One turn sends every row of this set to another row. A few are shown first. Where does it send the rows asked after them?
Vok: [ 0  6  1 19  5 -1  4  0  7 -2  9  7]
Seku: [-4  5  4 19  4 -1  1  0  5 -4  4  8]
pufi: [-4 -2 -2 -2 -6 -6  9 -4  2 -2 -9 16]
Fis: [12  1 -3 -4 -4  3 -3  6 -2 -7 -9 -7]
pizo: [  7  -1 -10  -2  -4  -6  15  -2   9   3   2  11]
rarav: [ 0 -7 -9 -5  0 -4 10  2  5 -1 -5 13]
mep: [ 20   6   3   6  -5  -1  -4  -2   0  -5 -14   6]
mamev: [ 15  11   3   1 -12   0   0  -4   0  -4  -5  -7]
vovo: [-3  1 -1 16  9  0  2  5  5 -4  6  7]
Dar: [  3   5  -7  10 -11  -3   4   1  -4   5  15   9]
bulob: [25  6  1  6 -4 -1 -2 -1  3 -4 -9  4]
sedim: [-6 -2 -6  6 -6 -1 -2  7 -9  0  6 11]
paved: [ 1  4 -1 18  7 -1  4  2  8 -2  9  6]
zumo: [-2  2  0  0 -9 -7 11 -8  4  0 -6 15]
pok: [-5  3  3 18  6 -1  0  2  4 -4  3  8]
kot: [  1  -2 -12   6  -5  -1   2   8  -5   3  13   8]
sev: [ 18  10  -1   0 -10   1   1  -1   2  -4  -2  -8]
Moru: [ 22   1  -2   3   0   0  -4   4   1  -6 -12   4]
loru: [-2  6  3 19  4 -2  3 -1  6 -3  7  8]
Nevog: [ 20   2   1   4  -1   0  -5   3  -1  -6 -14   5]
mebe: [ -1   6  -3  11 -13  -3   2  -2  -6   4  11  10]
medaz: [ 19   3   3   5  -3   0  -6   0  -1  -6 -15   6]
Gise: [  8   6   4  -1  -9   1  -4   0  -4  -7 -12  -5]
vadig: [-4 -6 -5 -3 -3 -4  9  0  2 -2 -8 15]
Bogur: [ -3  -3 -10   6  -5  -1  -1   9  -7   1   9  10]
fak: [ 6  3 -6  0 -7 -7 15 -6  8  3  2 12]
Vobu: [18  6 -4 -2 -6  2  1  3  2 -4 -2 -8]
lepiv: [ 24   2  -2   4  -1   0  -3   3   2  -5 -10   3]
Padas: [ -5   5  -2  10 -12  -3   0  -1  -8   2   7  12]
Tetid: [ 2  4 -2  1 -9 -7 13 -9  6  2 -2 14]
musu: [ 11  10   5   0 -12   1  -2  -3  -2  -6  -9  -5]
Zomeb: [  3   2 -10   8  -7  -2   4   5  -4   4  15   8]
det: [ 0  2 -2 17  8  0  3  4  7 -3  8  6]
Rup: [-4  1  1 17  8  0  0  4  4 -5  4  8]
ludos: [25  5 -2  5 -2 -1 -2  1  3 -4 -9  3]
volem: [  9   3   1  -3  -6   3  -5   4  -4  -8 -11  -5]
Gukib: [ -7   1  -3   9 -10  -2  -2   3 -10   1   5  12]
Dafuz: [16  3 -5 -4 -4  2 -1  6  0 -6 -5 -8]
dil: [  4  -5 -11  -4  -1  -4  13   2   7   1   0  12]
Nimo: [ 23   7   3   6  -5  -2  -3  -2   1  -4 -11   5]

Moru goes to Nevog
Dafuz goes to Fis
And these:
pufi goes to zumo
Bogur goes to sedim
pok goes to Seku

